In the rows, 128 means zero.
Where one turn sends some rows of the set: a few examples, then the rows asked:
Vok: [131 160 153  88  89 135  96 103 129 150 118 142]
kaba: [123 167 128  92 104 144 105 156 136 140 121 109]
Boga: [120 173 137 108  84 146 106 129 137 144 126 121]
keme: [121 166 142 102  86 137 114 125 138 156 130 133]
Fet: [149 173 140  87 142 143  86 121 145 131  98 127]
Zunim: [141 153 131  71 136 150  98 113 142 127  92 120]
sep: [120 158 124  93 111 142 102 158 133 138 129 118]
des: [127 169 143 105  90 150 102  94 139 141 115 132]
Kena: [120 148 143  99  88 138  98 127 128 158 133 123]
Lep: [139 161 130 100 142 148  88 143 146 138 114 108]
tepo: [140 149 120  81 126 148 104 157 142 143 111 121]
kemit: [121 158 130  93 106 138 112 153 138 154 130 115]
dinep: [132 170 148  99  99 141 110  93 141 149 116 144]
didu: [138 158 140  87 116 152  99  86 142 133  97 131]
Kases: [150 154 151  84 129 153  99  97 143 137 102 142]
rasuf: [140 158 131  96 148 152  93 143 137 141 116 113]
Rusen: [140 162 156 100  98 149 102  95 140 146 116 147]
kom: [134 157 125  75 130 147 102 148 139 132 104 107]
nutet: [149 152 134  89 125 156 100  95 148 139  98 144]
gen: [124 147 130 107 114 145  90 144 140 149 128 105]
pilib: [150 169 142  85 148 148  92 119 137 133 101 131]
lobu: [132 161 127  97  97 145 107 157 141 151 125 126]
zanit: [131 168 136 109  83 147 108 129 142 153 126 140]
fofo: [143 163 143  86 130 147 106  89 146 141 102 141]
gegus: [123 148 131 103 117 147  97 148 132 153 132 108]
Koted: [139 150 134  83 133 149 103 157 139 142 118 115]
soka: [140 163 141 105  96 153 105  97 145 147 112 149]
vulat: [129 163 151 107  85 145 107 125 136 154 133 135]
fudid: [147 171 150  81 115 133  87 102 141 135  97 142]
duno: [131 151 123  79 139 145  99 147 137 129 112 118]
Boge: [129 156 140  99 102 146 107 156 136 151 134 119]
paf: [132 151 125  82 138 145 108 150 143 145 115 112]
liku: [136 160 140  90 120 148  97  88 139 129 106 145]
gov: [148 144 125  77 140 154 101 125 147 138  96 130]
vupa: [146 171 153  81 119 139  94  99 133 138 102 145]
Beri: [125 168 142 105  93 143 101  98 135 138 124 145]
rasep: [117 166 134 105  87 141 105 133 132 143 134 132]
kagi: [121 145 140 101  85 135  92 125 137 155 129 120]
sotan: [132 157 150  88  86 129  91 103 137 146 112 137]
lipa: [142 154 132  78 150 148 105 119 147 137 100 125]
fov: [139 152 129  77 145 149  96 112 140 124 100 132]
giv: [150 148 140  76 147 153  99 127 144 135 102 127]

gen -> kagi
vulat -> Rusen
lipa -> paf
Now find these:
Beri -> liku
gov -> tepo
kom -> kaba
vupa -> pilib

Where one turn sends some rows of the set: a few examples, then the rows asked:
babi: [120  95 128 148 131 145 123 113 132  94 151 132 119 135 155 115 125 118
 113 134 128 135 163  89 115 124 128 140 113 137 150 114 114 134]
Dobo: [142 106 107 138 118 131 148 125 161 117 134 139 102 146 133 128 105 110
 121 119 126 128 148 138 138 132 115 126 126 103 154 122 141 111]
vifom: [133 102 134 139 117 155 139 125 118 113 130 169 115 137 155 141 123 106
 100 119 114 129 154 124 120 117 121 117 125 117 146 113 118 104]
vivug: [101 113 132 139 122 136 132 130 159 114 128 125 127 141 146 129 101 119
 112 122 118 108 148 126 125 112  87 111 108 135 152 109 105 130]
mipud: [114 121 128 131 134 122 125 134 142 100 146 140 129 137 168 119 120 109
 143 134 139 131 154 117 115 128 107 151 108 119 128 118 115 159]
raf: [106 131 115 132 110 143 129 133 142 109 145 130 123 153 111 163 118 118
 130 101 129 117 153 131 111  90 123 132 135  97 151 108 137 133]
Kuf: [109 129 122 138 133 143 157 153 139 104 148 133 109 162 138 140 125 119
 140 117 154 133 163 136 125 116 108 118  90 127 168 108 125 133]
valam: [ 95 129 106 122 129 124 130 120 132 130 135 123 146 138 148 137 145  91
 107 120 133 130 144 126 113 114 141 134  98 115 156  84 140 129]
doten: [127 150 136 113 143 126 133 113 135 121 157 136 127 133 141 134 111 106
 128 116 155 142 165 125 153 118 140 116 109 112 160 116 101 128]
bilu: [122 125 111 139 141 131 129 128 110 143 145 125 122 135 165 138 132 130
 128 125 146 114 157 126 103 115 132 119 107 133 137 119 142 138]
ravet: [127 154 134 104 101 141 135 157 141 113 146 144 129 147 141 134 120 103
 120 126 130 145 143 115 114 105 115 129 115  93 131 110 117 134]
zukiv: [127 118 111 145 146 147 137 143 131 105 138 136 131 137 140 131 117 113
 138 112 129 131 167 105 105 131 105 142 111 148 141 105 107 125]
gosos: [128 119 113 140 145 124 154 126 137 110 138 125 123 138 162 121 121 132
 114 122 159 140 173 121 137 109 131 112 110 137 150 125 146 133]
Relil: [138 119  93 132 128 157 124 129 130 108 142 120 110 126 134 124 137 108
 114 123 131 145 132 137 119 136 104 126 123 120 169 110 145 121]
lumab: [105  99 101 122 127 134 127 136 106 110 138 147 123 146 145 144 145 106
 130 129 124 120 130 114 115 126 112 129 102 119 165 110 153 140]
Petab: [124 137 130 114  83 123 119 140 147 108 141 133 136 132 136 136 122 115
 106 136 132 153 137 106 127 111 111 128 116  98 147  97 131 134]
muni: [124 122 141 115 149 139 135 128 137  93 145 132 111 136 147 127 126 108
 146 119 142 134 159 119 155 118  95 114 117 116 160 138 132 145]
giluv: [120 137 116 131 109 141 144 142 127 127 148 128 133 124 118 119 122 100
 120 106 144 120 128  97 128 115 110 112  91 101 128 107 147 117]
zatos: [120 103 149 133 107 141 120 107 121 119 148 129 121 144 156 151 158 115
 121 122 147 125 165 114 120 126 118 127 104 115 153 113 149 133]
Lese: [111 124 135 129 107 151 129 125 156 107 147 126 122 152 126 158 119 124
 116 113 128 126 158 110 135  94 140 128 140  92 167 127 138 132]
sab: [100 114 102 135 133 128 127 111 137 107 139 122 117 131 143 135 109 144
 114 130 143 122 154 142 116 126 118 131 133 127 147 123 139 137]
gaz: [112 129 141 105 132 113 118 124 126 106 141 128 147 136 140 139 118 105
 127 124 143 110 162 114 141 115 139 148 113 107 163 118 101 137]
Zug: [118 124 116 124 154 159 141 133 129 111 130 138 127 144 163 149 120 129
 111 121 139 122 164 130 118 121 135 138 134 120 143 140 136 125]
galiz: [115 125 138 123 119 146 108 124 121 104 144 138 126 138 117 138 126 113
 124 126 105 127 149  94 112  84 118 106 103 121 149 106 117 140]
Zepof: [104 139 144 134 139 148 128 137 139  98 149 128 127 122 107 126 105 122
 119 107 128 111 142 113 141 103  98 125 109  97 149 115 124 133]
legev: [137  87 128 150 113 121 125 111 141 135 133 116 116 141 148 126 128 115
 114 126 118 103 153 116 122 112 119 124 107 119 160 106 145 129]
fod: [117 116 109 139 122 124 132 149 130 131 124 153 123 134 157 142 126 101
 114 116 124 128 121 130 113 114 100 114  92 121 138 104 127 125]
reri: [134 113 124 109 131 159 124 132 121  90 129 118 135 147 159 133 117 103
 125 139 156 108 148 122 123 109 117 123 113 116 157 135 109 151]
Mimu: [138 132 111 132 118 127 126 131 145 116 146 105 127 138 138 126 117 102
 127 119 142 124 140 109 130  72 133 103 112 108 153 112 141 156]
kufup: [114 144 114 143 107 150 153 135 155 116 145 140 137 150 117 130 111 124
 126 132 140 128 136 127 149 122 125 123 104  88 165 104 137 137]
puti: [124 129 131 123 122 152 133 134 139  99 130 139 134 138 110 128 128 108
 125 118 102 148 163  93 128  95 115 102 114 125 160 107 129 122]
fipe: [137 130 129 140 125 166 150 123 123 107 128 131 147 139 114 130 116 108
 132 116 151 114 154 105 139  94 130 104 103 101 147 121 110 134]
votol: [112 117 110 126 107 143 141 136 144 113 148 101 118 141 137 130 111 109
 119 116 159 121 152 108 120 133  89 120 111 137 149  98 130 122]
pir: [160 133 105 128 116 134 132 140 123 134 144 125 131 137 134 137 135 109
 129 110 135 131 141 107 124  86 142 108 123 103 161 118 140 132]
Piva: [144 109 124 148 143 137 152 147 135 120 128 140 100 149 144 139 108 102
 135 106 139 116 156 125 125  96 124 113  98 116 148 125 113 119]
rilot: [126 118 131 120 122 122 119 104 118 113 143 126 140 127 138 124 138  83
 111 116 129 123 170 110 126 119 148 144 118 119 155  92 140 118]
koluz: [123 132 147 138 115 151 128 119 127 115 138 135 142 134 135 148 142 110
 114 110 147 118 134 124 129 102 121 141 108  74 130 114 132 143]
pude: [135 137 151 132 117 136 142 145 119 106 149 137 142 125 145 111 116 115
 113 134 137 115 153 104 146  93 125 126 104  89 160  98 135 143]
Kif: [105 145 117 123 148 127 134 149 139 116 151 118 120 136 126 127 106  97
 130 113 142 124 150 111 130 113 140 128  91 128 168 108  97 121]
Korud: [135 115 144 127 124 160 141 146 103 104 155 131 109 137 169 133 133 108
 107 127 146 125 164 114 117 110 123 140 128 110 164 103 115 126]
golo: [ 95 141 105 114 138 139 130 104 161 124 150 112 132 143 123 125 115 101
 115 119 130 128 150 123 133 130 130 118 109 126 162 106 120 124]
samod: [102 138 105 124 134 130 130 128 144 113 150 134 113 133 124 126 127  80
 120 110 123 142 144 124 127 134 141 142 109 115 154 102 144 111]
pabi: [134 115 108 134 128 125 134 139 138 110 143 156 129 140 157 132 132 119
 121 124 135 154 144 101 127 151 118 153 108 124 149 119 134 125]
Pifi: [107 114 126 128 109 161 142 129 115 104 135 152 142 135 118 130 125 107
 112 128 116 107 146 100 128 115 134 128 115  89 154 108 150 120]
zepuf: [140 115 150 125 116 124 140 119 146 116 138 151 126 139 171 112 115 112
 117 135 125 125 156 124 150 114 108 107 115 115 150 124 119 136]
mar: [127 100 134 133 128 128 122 139 135 119 120 126 119 143 162 152 113 111
 119 123 132  93 139 132 115 101 117 145 112  95 145 127 115 139]
Met: [128 128 122 160 124 160 124 116 132 122 148 117 132 129 117 121 135 115
 106 120 118 120 130 117 127  99 124 124 102 104 163  88 146 137]
num: [117 127 129 120 145 140 124 115 105 108 131 144 140 124 144 152 131  99
 109 117 137 132 162 131 124 102 150 138 121 105 163  99 107 123]

Relil -> Korud
gaz -> golo
Mimu -> Petab
Now find these:
bilu -> mipud
pude -> kufup
Piva -> fod

Where one turn sends some rows of the set: a few examples, then the rows asked:
lanuk: [133 159 134 149 131 104 119 150 140 127  98 118 138 127 138 134 107]
pibam: [125 137 134 124  96 116 141 126 128 153 107 157 130 137 125 130 121]
Vugim: [135 147 123 124 149 125 120 132 113 146 114 130 116 137 134 123 140]
lopa: [147 144 149 147 128 128 111 128 133 130 114  99 152 137 147 126 108]
tes: [113 152 156 113 119 133 123 140 132 141 119 113 158 144 125 105 106]
nobo: [147 151 147 150 127 130 121 133 131 137 121  98 153 136 148 135 104]
gav: [131 130 150 151 141 114 148 141 140 123 133 132 148 144 154  99 107]
Sekuf: [139 134 152 137 125 115 134 137 144 110 109 134 129 137 144 100  97]
temi: [130 136 117 130 148 120 139 151 140 140 108 126 153 117 125 115  94]
Megod: [119 144 114 113 119 119 115 121 145 122 115 133 145 140 137 132 118]
Nas: [115 159 153 116 115 133 132 145 130 146 124 112 159 142 125 113 104]
subok: [136 154 120 125 144 124 130 136 112 152 118 129 115 136 133 130 135]
Bisik: [117 130 144 139 119 128 157 135 115 160 131 154 153 136 142 138 130]
veted: [160 153 142 116 129 139 138 137 133 144  97 114 131 132 137 130 108]
rokan: [123 140 152 143 140 115 135 126 141 121 124 136 122 133 133  95  96]
som: [116 124 149 132 130 127 125 109 128 150 103 152 135 142 142 117 141]
sim: [126 142 143 146 116 134 150 144 118 171 135 146 148 135 143 133 130]
Vinok: [118 142 138 127 101 114 134 119 130 153 101 157 127 142 130 129 124]
Kupi: [114 132 125 124 142 131 122 126 134 124 132 130 164 139 152 133 128]
pekar: [135 138 142 141 123 104 139 136 148 120 118 135 132 145 140  94  99]
Bod: [136 142 143 124 126 150 116 125 136 137 123 116 151 113 127 115 140]
Vazo: [136 148 138 148 123 107 160 146 143 132 133 132 139 142 143 110  95]
Tesus: [110 120 153 138 124 126 124 123 128 147 116 158 138 133 148 112 142]
kiloz: [133 147 125 129 154 127 128 136 109 150 123 128 121 136 138 128 142]
fomon: [119 142 137 129  97 116 135 126 134 154 109 159 123 131 133 122 126]
mises: [125 148 135 128 105 119 145 117 130 162 104 152 124 140 131 133 126]
Vusit: [129 133 119 128 149 121 133 148 140 138 105 126 152 118 126 110  96]
kuzek: [121 118 154 140 128 135 116 126 126 150 115 149 144 141 143 105 142]
Vogim: [116 113 151 129 125 127 125 118 124 142 110 157 145 140 139 114 137]
Tipe: [149 153 144 146 118 125 117 131 136 134 113  99 146 137 142 131 102]
bonif: [127 154 145 145 130 112 155 135 137 133 132 134 122 131 131 111  88]
zem: [118 137 145 143 130 131 154 125 119 166 124 148 146 139 148 138 137]
fubav: [130 146 136 129  95 123 127 130 133 159 107 151 123 139 125 118 121]
susa: [141 155 134 121 110 145 125 129 138 143 121 116 142 112 119 123 130]
Gaba: [129 133 120 131 153 123 138 149 139 140 109 126 156 118 128 113  97]
Tuti: [156 146 148 126 146 146 146 142 125 147 112 111 146 131 148 133 115]
sizil: [115 138 143 144 116 127 152 136 120 164 131 155 142 129 149 133 134]
lel: [142 150 144 144 119 115 161 149 138 126 125 132 133 133 145 119  90]
Gavov: [154 137 152 119 146 145 126 132 130 136  97 114 139 133 145 118 119]
geve: [109 120 152 135 130 125 126 117 124 146 110 155 146 142 145 120 140]
gumoz: [120 153 112 123 121 124 141 134 135 136 134 130 156 137 143 151 115]
mago: [111 151 159 118 124 136 129 144 128 144 127 111 165 142 130 110 109]
Falu: [115 140 144 142 119 124 154 131 118 163 126 153 147 138 144 143 130]
Virof: [122 141 154 153 150 121 151 134 133 130 140 132 136 130 142 106  98]
viv: [128 144 143 152 148 110 112 148 137 123 101 117 147 127 146 125 117]
bonon: [137 150 138 130 123 151 134 133 130 147 133 114 154 111 128 128 136]
Dapa: [135 131 156 149 142 123 150 146 135 118 129 130 146 134 158 109 103]
fisen: [131 155 137 157 143 110 129 157 134 133 111 115 151 125 147 140 111]

mises -> som
Gaba -> temi
Vugim -> kiloz
Now find these:
Nas -> tes
kuzek -> sim
bonon -> susa
pibam -> Vogim
Vinok -> geve
fomon -> Tesus
gav -> Vazo
Virof -> bonif
Kupi -> gumoz
Tuti -> veted
Dapa -> lel
lanuk -> viv
Tipe -> lopa

